One vector is turned by the same rotation once a step. Each row is the vector after some number of steps, and that number follows the row.
The counts run from 0 to 650.
[ 0.46 -2.78  2.37  1.43 -1.12 -0.06 -3.77  0.22 -1.08  1.70  2.86  0.05
 -3.47 -1.68 -2.14 -0.57 -0.42  2.06 -1.41 -0.55 -0.38  0.34 -1.69  0.54
 -2.82 -1.81  1.31 -0.47 -4.91  2.25  1.66 -3.37  2.26  1.74 -0.97  3.41
  0.02 -1.44  0.28  3.33 -1.62  2.03  0.79  1.94 -1.06 -0.74 -1.29]	216
[-0.33 -0.53 -1.23  1.06  2.30 -0.92  0.43  1.42  0.81 -1.83  2.35  0.68
  2.33  2.46  0.06 -0.83 -0.56 -0.67 -0.17  1.23 -0.89  4.45  1.41  0.61
 -3.36  2.98  0.75  0.28  0.88  2.57  0.29  0.23 -1.85  2.18 -1.92  0.02
 -2.00  2.32  1.04 -1.81 -6.36 -1.69  2.53  0.25  3.01  1.60 -1.85]	81
[-0.74  4.58  0.01 -1.00 -0.12  3.27 -1.01  3.30  0.69 -0.98  1.47 -1.01
  3.26 -1.29 -4.36 -2.44  0.25 -3.88 -2.69 -0.74  0.06  2.68  0.92 -1.21
  1.96 -1.05 -0.72  0.04 -0.98  3.95  0.98  1.45 -0.04 -2.17 -0.65 -0.37
  1.66  2.17 -0.25 -1.58 -1.28  1.33  0.84 -0.63 -2.23  2.94 -1.19]	469
[ 1.65 -0.35  2.21 -1.30 -2.62  0.31  1.27  1.39 -0.59 -2.68  0.26 -0.58
 -1.53 -2.72 -3.21 -0.24 -1.14  0.20 -0.11  0.12 -1.90  3.72  4.11  2.06
 -3.31 -1.00  0.84 -2.69 -1.65  1.35  0.17 -1.59 -4.01 -0.74 -1.77 -0.08
 -3.52 -0.46  0.61  1.78  0.29  4.48  2.38  0.85 -0.17 -0.21 -2.52]	150
[-0.77 -2.18  1.13  2.02  2.59  3.49 -3.64  2.30  1.42 -2.78  0.60 -2.64
  1.32  1.18  1.68  0.16 -1.41 -0.30  2.85  0.78 -2.61  2.55  1.73 -2.29
 -2.48 -1.39  1.23 -3.83  1.07  1.63 -1.51  1.14 -1.36  1.86 -1.85 -3.41
 -2.22  3.61  2.34  0.07 -0.38  2.33  0.31  2.43  1.03  1.86 -1.07]	74
[-1.88  2.23 -0.90 -3.03  1.66  1.93 -0.83  0.60 -0.30 -0.31 -3.07 -0.01
  3.78 -0.94 -0.92  1.05 -3.71 -1.28 -0.41  0.47 -2.37 -3.29 -0.87 -2.88
  1.41  1.21  0.99  1.19  1.39  1.49 -2.13  2.02 -3.59 -0.15 -2.67 -1.72
  0.57  0.32 -1.14  0.20  1.95 -0.66 -0.04 -3.17  1.47  4.54 -0.11]	232
[ 1.16 -0.52  3.09  1.48 -1.65  0.02 -4.67  1.76 -2.04 -1.06  4.45  0.13
  0.92  2.99  0.29 -2.87 -1.23  1.38  0.03  2.80 -1.89  0.34 -1.18 -1.30
 -1.78  0.90  0.75  0.91  1.31  6.13 -0.97  1.54  0.64  2.02  0.69 -1.67
 -1.06  2.73 -1.50  2.20 -1.74  0.02  1.16  2.61 -2.63 -0.94 -0.31]	291
[-0.94 -5.61  1.38  2.32  2.55  1.33 -4.21 -0.24  1.27  1.12 -0.38 -2.26
 -0.82  1.01  1.20 -0.28 -1.94  2.11 -0.21  1.92 -3.45 -1.55 -1.14 -2.26
 -0.62 -0.96  4.02 -2.17 -0.71  2.35 -1.16 -0.73 -1.95  1.91 -1.61 -0.30
 -1.74  1.15  1.25  3.85  1.55  2.74  0.48  2.16  1.53  1.94  0.30]	282
[-0.10 -1.72  2.02 -0.29  0.73 -2.36 -2.76 -1.52 -3.78 -1.54 -0.31  1.26
 -0.05  1.56  0.43 -2.50 -3.25  2.83  1.67  2.83 -2.50 -2.59 -1.23 -1.26
  0.36  3.34  1.57  1.72  0.58  5.49 -0.09  0.54 -0.83  3.63 -1.19 -2.95
 -1.28 -0.75 -2.71  2.64  0.99 -0.77 -0.66  0.27 -0.92  1.30 -0.68]	616
[-0.18  0.14  1.49 -0.40 -0.83 -0.53 -2.52 -2.04 -3.22  1.82 -0.22  0.47
 -0.70 -2.81 -3.69 -3.67 -1.23  1.65 -1.10  0.89 -0.54 -1.91 -1.26 -0.95
  1.19 -0.10  1.22  0.39 -3.07  5.35  1.97  0.24  1.55  1.17 -0.92  0.79
  1.81 -2.25 -2.65  2.07  2.85  1.49 -1.00 -0.43 -2.55  2.57 -0.64]	54
[-1.51 -3.47 -1.15  2.00  3.58  1.18 -0.80 -2.77  2.48  1.06  0.52 -2.77
  3.06  0.65  2.83 -0.62 -0.04  0.48  1.01  1.62 -3.48  0.42  1.33 -1.21
 -0.44 -1.34  1.60 -3.19  2.06  4.20 -0.09 -0.46 -1.90  0.50 -2.00 -2.97
  0.17  1.71  2.16  0.51  2.83  1.67 -0.51 -1.99  0.85  3.08  0.41]	239
[-1.11 -2.54  0.28  1.66  2.02 -0.32 -3.57 -3.24 -1.52  2.62  1.39  0.16
  0.46 -0.84 -2.25 -3.68 -1.36  0.95 -1.28  2.33 -1.31 -3.01 -1.89 -2.09
  0.31 -1.63  0.39  1.71 -2.51  5.18  1.89 -1.06  1.49  3.41 -1.55  1.35
  2.25 -1.38 -1.14  1.13  0.66  0.56 -1.23 -3.26 -1.60  3.20  0.30]	337
[-0.39  0.40  0.52 -1.87 -1.24  1.23  1.38  1.68  1.40 -0.42 -0.90 -1.03
 -1.33 -3.71 -5.21  0.99 -1.79 -0.34 -3.12  0.19 -2.54  0.23  2.36  0.96
  0.34 -0.08  3.28  2.05 -0.42  0.42  0.84 -1.26 -6.17 -2.50 -1.00  2.83
 -0.64 -1.76 -3.23  2.59  1.05  2.70  1.56 -2.98 -0.36  1.96 -0.04]	437
[ 0.50  1.00 -0.94 -1.67 -0.21 -1.87  3.57  0.16 -1.85 -3.19 -2.19  1.80
  1.79 -1.56 -1.09  0.51 -2.04 -0.52  1.54  0.33 -1.35  4.87  3.48  1.49
 -1.43  3.79  1.26 -1.02  0.27  1.93 -0.03  0.55 -4.26 -0.04 -2.78 -2.24
 -3.44 -1.18  0.18 -0.62 -2.14  0.64  1.73  0.77  2.19  3.21 -2.03]	647
[-0.88 -0.30 -1.76 -0.02  1.70 -0.22  0.27 -0.82  1.79  0.41  2.74  0.78
  3.84  1.42  0.67 -0.60 -3.17  0.55 -0.19  3.14 -3.04  0.77  1.14  0.46
 -0.09  0.76  1.18  2.53  4.26  3.80 -0.86  0.85 -3.92  0.34 -0.63 -1.11
  0.07  2.33 -1.07  0.10 -1.95 -2.95  1.47 -3.24  0.68  3.34  0.17]	406
[ 1.36  3.12  1.64 -0.83 -1.69  1.44 -3.73  2.98 -1.99 -1.46  3.24  1.87
  2.43  0.35  0.40 -1.65 -2.46 -0.53 -0.13 -0.74  0.30  1.03 -2.18 -1.20
 -2.26  0.88 -1.56 -1.33 -0.61  3.66 -1.86  1.02  3.90  0.83 -0.48 -1.47
  0.67  2.84  0.08  0.28 -3.84 -1.61  0.81  3.62 -0.69  1.44 -1.19]	463
[-1.01 -2.84  0.73  1.50  0.71 -1.08 -2.04 -0.44  0.01 -1.66 -0.04 -1.66
 -2.18  0.46 -0.30 -0.98 -0.62  1.95 -1.22  0.96 -4.20 -1.60  0.86  1.00
  3.67  1.47  3.82  2.47  0.05  5.39  2.24 -2.38 -3.83  0.52  0.74 -1.22
  0.16 -2.91 -3.68  2.43  3.26  1.18 -0.79 -0.43 -2.16 -0.22  0.45]	163
[-1.35 -0.20 -1.22  0.50  1.50  1.01  3.18  1.21  1.12  1.23 -0.28 -1.68
  2.49 -1.86 -3.95 -1.79  0.26 -2.45 -1.34  1.78 -0.97  4.94  3.31 -0.15
 -3.04 -1.65  1.56 -1.48 -0.88  0.25 -0.13  0.17 -4.02 -0.78 -1.55  1.66
 -1.56  1.98  2.12 -0.80 -2.37  3.77  1.87 -2.32  2.07  2.80 -0.95]	643
[-0.44 -1.36  0.28  0.46  0.02 -0.14  0.03 -1.15 -2.77 -1.11 -0.81 -0.80
 -2.39 -5.54 -0.64 -2.25 -1.42 -0.96 -1.13 -3.10  0.09 -0.06 -0.22  1.12
  2.47  1.47 -0.30 -2.71 -4.77  2.62  1.55 -2.77  1.55  0.03 -1.40 -0.85
  2.13 -1.80 -0.30  0.26  3.37  2.99 -2.23  0.84 -3.83  1.27 -0.49]	97
[ 1.46  2.20  2.91 -2.55 -2.15  2.35 -2.53  2.14 -1.63 -1.52  2.04  1.88
 -0.84 -1.68 -3.89  1.05 -4.80  1.03 -2.20 -1.70 -2.07 -2.78 -0.81 -0.75
 -2.64  0.67 -0.50  2.95 -1.55 -0.25 -2.41  0.11 -0.44  0.72 -2.36  1.96
  0.76 -1.16 -1.98  1.65 -0.91 -0.26  2.44 -1.40 -1.80  1.42 -1.42]	223
[-0.30 -0.18  1.71  1.13 -0.11 -1.47 -1.49  0.22 -3.55 -2.99 -0.49 -0.31
 -2.88 -2.06 -4.02 -3.97  1.14 -1.32 -0.51 -1.21  0.78  1.92  0.56 -0.09
  2.36  1.55  1.92 -0.32 -4.14  4.14  3.30 -2.04  0.23  0.54 -0.90 -0.11
  0.88 -3.10 -1.93 -0.55 -0.77  1.99 -0.75  0.52 -2.67  0.53 -0.61]	543
[-0.94  3.09 -0.92 -1.93  0.63  0.15 -1.87 -2.11 -1.10  3.71  0.98  2.37
  3.64 -2.21  0.19  0.49 -3.13  0.79 -1.75 -0.94 -1.37 -3.31 -3.67 -0.95
  0.82  2.17  0.43  2.25 -0.42  5.03  0.00  1.38  2.88 -0.72 -2.11  0.36
  2.74 -1.17 -2.03  0.45  1.47 -2.64 -0.26 -0.65 -1.82  4.39 -0.12]	341
[-0.65 -0.29  0.23  1.48  1.78  1.50 -5.53  1.89 -0.61  0.34 -0.29 -0.41
 -1.56  0.63 -4.80 -1.89  0.61 -0.47 -2.71  0.40 -0.43 -1.44 -4.24 -3.09
  2.28 -0.65  2.70  1.97 -3.26  4.20  1.24 -0.44  1.99  1.49 -0.59  1.65
 -0.41 -1.79 -1.83  1.29 -1.45  1.36 -0.35  1.16 -0.08  2.12 -0.76]	501
[-0.04 -3.10 -0.67  2.43  2.11 -0.96 -2.02 -0.13  0.32  0.49  0.48 -0.29
 -3.16  0.46 -3.16 -2.04  2.29  1.47 -1.35  1.33 -0.59  2.41 -0.51  0.49
 -0.73 -0.88  3.74  1.13 -3.08  3.44  2.85 -2.88 -1.35  2.18 -0.99  3.50
 -1.49 -1.91  0.27  1.78 -4.07  2.70  1.97  1.69  1.01  0.66 -0.38]	44
[-1.61 -1.20 -0.09 -0.55  2.78  2.97 -2.78  3.17  1.46  1.21 -2.76 -1.21
  0.44 -0.85 -3.43  2.00 -2.07  0.35 -2.56  1.17 -2.17 -2.04 -1.34 -2.17
 -0.31 -0.81  4.09 -0.93 -0.87 -1.09 -1.40 -0.37 -2.74 -0.51 -2.62  1.81
 -1.95 -0.61 -1.17  2.53 -0.04  3.40  1.56  0.99  2.82  3.17  0.36]	111
[ 0.83  0.13  0.87 -2.12 -1.32  0.04 -0.45  2.71 -1.18 -3.05 -3.88  0.71
 -1.79 -1.53 -1.55  3.10 -2.88  0.26  0.08 -0.70 -0.92  0.86  1.01  1.08
 -1.47  2.22  3.82 -1.31 -0.99 -0.30 -1.86 -0.48 -3.75 -0.25 -2.79 -0.53
 -3.64 -2.93 -1.50  2.42 -0.77  2.48  1.59  3.74  2.12  1.23 -2.06]	604
[-1.52 -0.88 -0.66 -2.19  1.50  2.43 -0.70  0.45  2.34  2.40 -0.38 -0.10
  0.73 -3.28  0.49  5.11 -4.39  1.10 -3.05 -2.41 -3.77 -3.40 -1.25  0.68
 -0.71 -0.99  1.42 -0.02 -0.45 -1.39 -1.93 -2.04 -2.32 -1.40 -2.87  3.21
  0.32 -1.02 -0.38  1.53  1.27 -0.10  1.26 -1.24  0.19  2.73  0.24]	558
[ 0.83  1.44  1.05 -1.95 -1.26  0.06 -2.44  0.86 -1.47  2.47  3.43  2.33
  0.66 -0.89 -3.51 -0.36 -2.31  1.81 -3.25 -0.02 -0.67 -1.99 -3.17 -1.23
 -1.32  0.95  0.95  3.77 -1.14  2.91 -0.89  0.20  1.05  1.01 -0.80  3.26
  0.78 -0.04 -2.34  2.15 -3.24 -1.14  1.78 -0.92 -1.19  1.75 -0.14]	504
[-1.84  0.27 -1.56  0.48  0.62  2.05  0.90  0.80  3.13  2.81  1.52 -1.79
  2.99 -2.53  2.63 -0.47 -1.76 -0.41 -1.29  1.52 -3.23  3.43  0.89  0.57
  0.37  0.71  1.98 -2.44  2.03  3.14 -1.20 -0.44 -2.55 -3.67  0.89 -1.80
 -0.51  5.09  1.25  0.67  1.25  2.74  0.74  0.55 -0.73  2.16  1.95]	523
[-0.95 -3.23  1.20  2.12  2.81  0.11 -4.67 -1.80 -0.53 -2.94  1.65 -1.11
 -0.35  2.33 -0.35 -1.63 -1.39  1.55  0.95  1.12 -3.83 -3.10  0.20 -1.79
  1.00 -1.81  1.08  1.58 -0.49  4.49  1.86 -0.92 -0.98  3.77 -1.86 -1.35
  0.57 -1.77 -0.12  1.27  0.65 -1.09 -0.89 -2.09 -1.33  1.02 -1.79]	618
[ 1.62 -1.37  1.28  0.76 -0.22 -1.18 -0.30 -0.07 -3.61 -3.08  2.23  0.91
 -1.58 -2.35 -2.69 -3.92 -1.26 -0.67 -0.01 -0.98  1.81  3.93  1.25  0.60
 -3.21 -0.29 -1.78 -0.54 -4.61  1.89  0.92 -1.92  1.38  4.13 -1.57  1.34
 -0.75  0.22  1.57 -0.18 -4.52  1.37  1.78  0.94 -0.70  0.91 -1.62]	258
[-2.11 -0.84 -0.86 -1.32  2.64  3.37 -2.61  0.35  1.41  1.75 -1.94 -0.66
  0.42 -3.83 -0.85  2.19 -3.82 -0.23 -3.45 -1.57 -2.76 -3.31 -1.59 -0.92
  1.19 -0.21  1.62 -0.59 -1.40 -0.83 -1.42 -1.71 -1.55 -0.60 -3.06  2.32
  0.95 -1.51 -1.33  1.67  2.96  1.58 -0.50 -0.96  0.49  3.95  0.87]	557
[-1.34 -1.04 -1.18 -0.96  1.42  1.77  1.06  0.99  2.70  1.59 -1.72 -1.43
 -0.58 -3.79 -2.49  3.62  0.28 -0.89 -2.43 -1.99 -1.58  2.63  0.81  0.85
 -0.97 -0.31  3.68 -2.33 -2.16 -1.18  1.30 -2.66 -2.60 -2.08 -3.09  4.10
 -0.89 -1.56  0.44  1.29 -1.27  3.78  1.71  0.64  1.80  1.43 -0.49]	600
